The rows below fall into families. The same turns and mirrors carry the whole set onto itself and the rows of a family onto each other. For each named row, which other rows are in its family? Write them in the order they are listed.
These 40 rows form 5 families of 8 rows each.
Pamav: [ -2   6   3  11  14 -18 -24   3   7   3]
Val: [  0  10  -1   4   4 -17 -24   4   6  -6]
giz: [  5 -10   2  -8  -2  14  15 -10  -3   3]
fam: [ 2  0  2 -5 -1 17 16 -7  7  1]
luta: [  8   7 -15  -1  -3   7 -14  11  -2  11]
feped: [  9  -2   7  -4  16  15   9 -17  -5  -2]
taf: [-12   1  11  -8  10  -4  15  -4   6  -9]
Dugim: [  5  -1   6 -13   8  13   7 -15 -10   3]
Zisib: [ 11  -2   7  -6  18   9  14 -11  -8  -4]
Novo: [ -6 -11  -2  18   1 -12 -20   6   5  -2]
nidil: [-11  13  -6   6  11 -14 -14   4   6  -9]
radi: [  6   3 -11   0  -3   2 -20  10   1  14]
lenas: [-4  0  6 -1 -1 18 15 -7  1  6]
todo: [ 17   1  12   0   8  14   3 -13 -12   2]
Riza: [ -5  -5   0  20   0  -6 -23   8   2   3]
Kap: [ 21   4  -8  11   3  -1 -16   1   2  14]
rop: [-15  -9  10  -7   9   2   6  -6   3 -15]
Pume: [ 13   9 -12   3   6   5 -18  10   3  10]
denu: [ 21  -1  -8   4   5  -9 -18   0  -5  12]
ginuk: [-13 -13  17   6  11   3   8 -14   6   0]
toka: [ 7  3  4 -8 -5 17 11  4  0  0]
rubis: [ 18   7 -11   6  13  -6  -8  -6  -9  14]
sile: [-11 -15  22   9   1  -3   4  -3   3  -1]
dez: [-10 -11  16   3   6  -3   5 -17   2 -10]
Fen: [-10  -2  18  -9  17  -9   2   1  -1 -12]
Goz: [  3   2 -17   5   0   8  -6  10  -1  17]
zavif: [ -4  -8  -3  26   7 -11 -13  -1   5  -5]
zomi: [ -2  -6  -2  15   7 -13 -18  12  13   2]
Mit: [-11  -6  10 -10  18  -4  11  -5   6  -9]
Nabu: [  4   7  -3   5   8 -22 -18   7   2  -5]
tep: [ -6   6   0   4  10 -20 -22   2   2  -6]
Banu: [-10 -14  17  10  14   6   7 -12  -1  -4]
nur: [  1  -9  -3  18   2  -8 -24   6   5  -4]
Zoz: [ 5 -2  1 -5 -1 18 16 -2  3  7]
Tumil: [  6  11 -11   1  -6  -3 -15  11   0  12]
gov: [-13  -2  13  -7  17  -3   7  -1   7 -13]
Sez: [ 13   3   8  -7  15  13   8 -14  -8   4]
lom: [ 22   2  -9   8   3  -3 -15  -4  -9  10]
Fum: [-10 -13  19  12  10  -1   6 -12   7  -5]
zede: [ 20  -2  -8  11   8  -5 -19   3 -10   8]

Same family as ginuk: Val, fam, feped, radi, denu, Mit, nur
Same family as Goz: nidil, todo, toka, rubis, sile, Fen, zavif
Same family as dez: Pamav, giz, Dugim, Kap, rop, Pume, zomi

The rows below fall into families. The same turns and mirrors carry the whole set onto itself and the rows of a family onto each other. For each named row, which other rows are in its family? Write them in the order they are listed.
These 15 rows form 5 families of 3 rows each.
K: [ 10 -11   1   3  22 -11  -4   8   5  -6  -1]
S: [  7  -8   0   2  17 -14  -5   2   1 -10  -2]
L: [10 11 -2  0 -5 16  3  3 33  0  5]
H: [12  7 -4 -6 -8 24  3  4 30  0  9]
B: [ -1  -9  -9 -22   3  14  -3   4   2  23  19]
J: [  7  -8   2  -3  16 -13  -4   1   0 -10   1]
U: [  0 -17  -5 -12   6  17  -9   1   1  25  15]
M: [  8  -8   1  -1  16 -11  -5   7   7 -16  -2]
D: [11 12 -2 -5 -4 14  5  1 30 -3  7]
N: [  0 -12  -9 -18   4  12  -6   5   0  23  18]
G: [14  7  2  1 -2 22  2  8 32  1  8]
Q: [  5 -14  -8 -15   7  17  -3   8  -1  25  16]
C: [  8 -12   1   5  20  -8  -7  -1   6  -6  -4]
V: [ 8  6  0  3 -2 22 -2  1 35  3  4]
Y: [ -1 -18 -12 -20   9  11  -5   5  -2  19  16]

Same family as H: M, Y
Same family as K: G, Q
Same family as V: U, C
Same family as D: B, J

The rows below fall into families. The same turns and mirrors carry the whole set onto itself and the rows of a family onto each other. For each named row, which other rows are in its family? Write them in the order they are listed.
These 20 rows form 4 families of 5 rows each.
Gipef: [ -1 -20  -6   7 -13  -2   1   3  -6  11  -5   3   7  -7   0  18]
Lagad: [-13  12  -1  -6   0  25   3  -5  -8   7   1   4  -7  11 -16   6]
Seneg: [  4 -14 -14   4  -9  -9  -5   0  -9   8   2   6  11  -9 -11  10]
redav: [ -4   7  -7  -7   7  23   3  -4  -9  -2  12  -3  -8   7 -22   7]
zubi: [ -1   0   6  -5   0  23  -5 -10  -1   6  13  -5 -12  10 -17   1]
Lus: [15 -5 -4  9  9  0  9 10 -2  6 29 -1 -4 -4 20 -4]
kul: [  6  -8  -6   8 -16  -9   1  -5  -1   2 -11  10   5  -6   5  11]
Duvi: [ -2   2 -12   0   2  12  14  12   3  -2  23  -4  -7   0  27   2]
kaza: [ -3  25  -1   0  13  -7   2  -8 -10   6 -12   8   2   4   9  -3]
fitu: [ 16 -17  -6   4 -10  -1  -5  -2  -5  17   1   7  -1  -8  -5   3]
Mif: [  2  -1  13   9   6   4 -12  16   4 -10  -4 -19  -2  15  -1  -1]
Gogop: [ -4  -1 -10   5   9   8  20   5   3  11  29   2   1  -3  19   0]
pesav: [ -7  11  -5  -9   6  26  12 -14   1   6   4  -2 -13   5  -2   4]
lod: [  2  -6 -16   4  15   3  13  12   2   5  30  -7   4  -6  12  -2]
vered: [ -3  -2   0  12   4   4  -5  21   9 -21  -1 -15   6  12  -7   0]
fuzu: [-10  -7   4   7  -7   2  -4  11  13 -13  -4 -18   4  10  13   6]
fufep: [  7  22   2   7  18  -7  -5   7  -6   6   2   5   1   9   7 -18]
pom: [  0  19  -3  13  16  -9   7   6  -2   8 -13  11  10   3   7  -9]
bor: [-10   1   9  14   3   9   3  19   8 -18   1 -13   2  15   6   6]
nepup: [  3  21  -6   9  24 -10   3   0  -3   2  -1   6  11   3  -4 -12]

Same family as nepup: Seneg, redav, lod, vered
Same family as fuzu: kul, Duvi, kaza, pesav
Same family as Lus: zubi, fitu, Mif, fufep

The rows below fall into families. The same turns and mirrors carry the whole set onto itself and the rows of a family onto each other. For each named row, which other rows are in its family? Write them in the order they are listed.
These 36 rows form 6 families of 6 rows each.
goli: [-11 -11  18 -18  10  -4  -2  -3   7   6  14   5  -3  15  16  -5  -5   3]
bag: [ -3  -3 -15 -12   4  -2   5  15  11   0 -21  -2   4  25  18   1 -17   6]
gek: [ -4   1   3 -12  -4  -5  -3   8  10  15   8   4   6  14  24  10   0 -19]
Der: [ 25  -2  -3 -21  -3   2 -11   0  20   7  -3   1  14 -16   0  -8  -4   0]
Nako: [ 11   6 -15   0   7   3  -3  12   3   9  -9   3   6  18  21  -6 -15  10]
fubir: [  2 -18   7 -19  -8   1 -15  -1   0  -4 -14   7 -16  23  10  14   4  11]
rupir: [ -2 -17   0 -13   5 -10  -2  -5  18 -13   9 -13  -2 -20   4  12  -4  12]
Linul: [  5  -2  -8 -15   3  -8   4   6  -3  14 -11   5   7  24  19  -2 -17  11]
dugo: [ 17   5   0 -26  -4   9  -1  -4  22   2 -15   2  14 -12   4   5   8 -10]
Lup: [  1  -3   7 -20  11   2   0   5   8  12  -5   7   2  21  12 -20 -12   5]
gufa: [ 12  -2 -14 -15   1  14   5  -2  33   5  -6   2  -2 -12  -3  -8   4   3]
Ravil: [ 10  -6  -8  -3  -2 -11  -5  13   7   0 -18 -14 -20 -12  -5  -9   5   3]
Gari: [ -1 -11  -3 -12  -1   6   3 -10  29  -3   9  -1 -10 -17  -1   6  12   3]
fevav: [ 18  -2  -3 -15  -9   1  -9  -4  16   3  -3   6  19 -19  -2   2   0 -10]
ronez: [  3  -4 -12 -21  10   7   5  10  16  10 -19  -1   0  22  18   1 -19   7]
kivir: [ -4  -3   5 -14   0 -13   2   0  -3  17  11   5   5  16  24   9  -8   0]
Makon: [ -5 -18  -5  -7  -1 -10   0  -6  13 -21  -2  -7   3 -18   0  17  -5  10]
mubi: [ 23  -3 -11 -16   1   0   3  -3  26   1 -12  -3  16 -16   1   5  12  -3]
Pege: [  0 -11   4 -13  -7 -15  -6   0 -13   5  -7   7  -6  25  15   8  -3  14]
kired: [ -6 -10   2 -20   2  -2   6  -9  20 -19  -6 -11   0 -14   6  23   7   5]
Vatot: [ -2 -15   4  -5   7   5  -5  -3  13 -12   2  -7   7 -16   6  23  14   6]
lel: [ 16   1  -5  -8   8  15  -4   6  18   8 -10  -1  21 -14   5   5   8  -5]
Tose: [  7  -8  -9   4   6   6  -3  13   6  -7 -28 -10  -6  -7  -2   6  15   8]
Sedub: [ 1  0  3 -2  1 -2 -9 -1  3  9 21  6  7  8 27 10 -4  0]
peba: [  2 -10  -1   2  -3  -5 -14   2  -9  -9  -4   4 -11  19  16   9  -1  20]
sut: [  5 -11 -11  -8  -5   6   1  -2  22  -7 -13  -1 -22  -8  -9  -3  14  11]
rirad: [  7  -2 -15   3  -3  -8   2  13   7   0 -23 -10  -9 -13  -5  -4   2  -6]
Voz: [  5  -9  10 -11 -14 -15 -11  -3  -4  -6  -4   4  -9  22   3   8  -8  18]
Ririb: [ -7 -13  12 -13   5  -6  -5   3  -1   0  -8   4 -16  23   7 -12  -2  12]
kede: [  7   4  -8 -10   1  -9   7   9   9   8 -11  -4   3  21  10  -6 -27  12]
zuli: [ -3 -16   7 -16 -13  -6 -15   0   0 -12  -8   9  -2  24  13  16   2   9]
teg: [  5   2  -8  -9  -2  -2   7   9  12  -5 -31 -13 -15  -7   0   3  14  -5]
rozor: [  0   4  11 -10  -7 -14  -1   1   6  16  18   0   1  11  15   6 -10  -8]
pigav: [ 16  -7 -13  -5  -1  -8   3   4  16  -6 -24 -10  -7 -11  -4   5  19   0]
tor: [  6 -13  -6 -10   3  -9   6  -6  22 -12  -3 -10   2 -18   3  19  15   2]
lav: [ -6  -5   8 -17   2   0  -2   3  12  18  11   1  -6  10  24  14   1 -14]

Same family as Linul: kivir, mubi, Pege, pigav, tor
Same family as Lup: goli, gufa, Gari, sut, Ririb
Same family as bag: gek, fevav, Makon, rirad, zuli
Same family as ronez: Der, fubir, rupir, Ravil, lav

The rows below fall into families. The same turns and mirrors carry the whole set onto itself and the rows of a family onto each other. For each named row, which other rows are in its family? Write them in the order they are listed.
These 32 rows form 4 families of 8 rows each.
Fonor: [ 11  -6 -22  18   3  -4  -5   0  -9  -1  -1  -8 -14 -18   7]
dizi: [ -1  11  -2  -9   8 -14  -5   0   2  -1  -8  -1  13  12 -10]
pumek: [ -4   2   1 -12   0  -8  -4   0  12   5  -5  -1   0  21  -8]
lud: [-10  -5   7   4  -3   6   2  -3  -3  -6  -8  -7  -2 -13  34]
Dezo: [ 22  -4   6   9  12  -6  -3 -20   6  -6   1  17   7  10  13]
Kefef: [ 24   5  12  -1  15  -3  -8 -15   6  -8   1  14   7   8  10]
gebeg: [  5 -26  -2   8   4  -2  -5  -4  -4   1   3   0 -20   6  19]
fak: [ -1  11   9   9  -7   5  14   3   1  12  -1 -20  -7  -4   0]
dizum: [  0   5   9  16 -12  13   4   6   7   4   0 -16 -11  -2   6]
tobov: [  9 -21  -3  12   1 -10  -8  -6   4  10   2  -8 -22  -3   9]
kab: [13 -6  6  7  9  6  0 -9 13 -6 -2 13 -3 21 15]
balu: [ -5   8   6  -9   9  -3   2  -8 -22   1   9  12  15   5   6]
tuk: [ -6  11  -7   8 -12  13   7  -1  12   9  -4 -12 -10   4  -3]
lim: [ 15 -20   0  15  -5  -5 -10 -13  -1   4  11  -2 -20  -4  10]
zadoz: [-13   1   3   8 -13   8  -2  -7  -1   3   2 -14  -2 -21  22]
sobu: [-10   3  10   3  -6   0   7  -6  -6   6  -2 -17  -2 -21  20]
vokem: [  9  13 -15   3   6   9  -7 -23   5  -4   9  13  13   8   3]
dus: [  1  10 -25   0   2   5  -7 -23   5  -7  -3  13  11  -7  12]
Zigi: [ 16 -20   1   7  -3  -3  -6 -13   0  14   8 -10 -17 -10  13]
nidup: [ 24  -1 -13  14  -2   2  -3   0  -8   3   1 -11 -11 -21   4]
dasu: [ 20  -4 -18  19  -6  -2  -9  -7  -7  -5   4  -3  -9 -17   2]
muli: [-11   3  -8 -11   9  -2  -2   0 -20 -12  -4   4  11  -1  18]
pap: [  4  12  12 -10   1 -15  -5  -3   3   4  -4   8  15   7  -8]
div: [ 15   8 -17   7   8  -1  -3 -28   0   0   6  15  12   0   3]
sel: [-11   0   2 -11  15  -7   0  -7 -17  -1   3   4  12  12  12]
vaso: [  5   6   8  18 -13  11   7   2  -6  11  -2 -15 -10  -7  -1]
fim: [ -8   8   8 -15   8  -1  -1  -5 -20  -5   8  -2  14   5   9]
vik: [ 13  13 -10  -5  10   4  -6 -27  -3  -1  12  14   9   1   2]
Vig: [  9   0 -29   8  -6  -3 -11  -2   3  -3  -7  -5  -8 -14  -1]
boz: [  0  13  10 -15  -1 -10  -4  -2   0  -1  -1  -5  12  11  -9]
tup: [ 14   0   8   3  10   2  -9 -17  10 -12   2  14  12  11  20]
dimi: [ -5  -4  13   6 -14   0  -3 -10  -8  10  -4 -13  -3 -21  17]

Same family as vik: Kefef, balu, Zigi, nidup, pap, vaso, dimi
Same family as lim: Dezo, fak, sobu, dasu, div, fim, boz
Same family as zadoz: Fonor, dizi, dizum, tobov, vokem, sel, tup

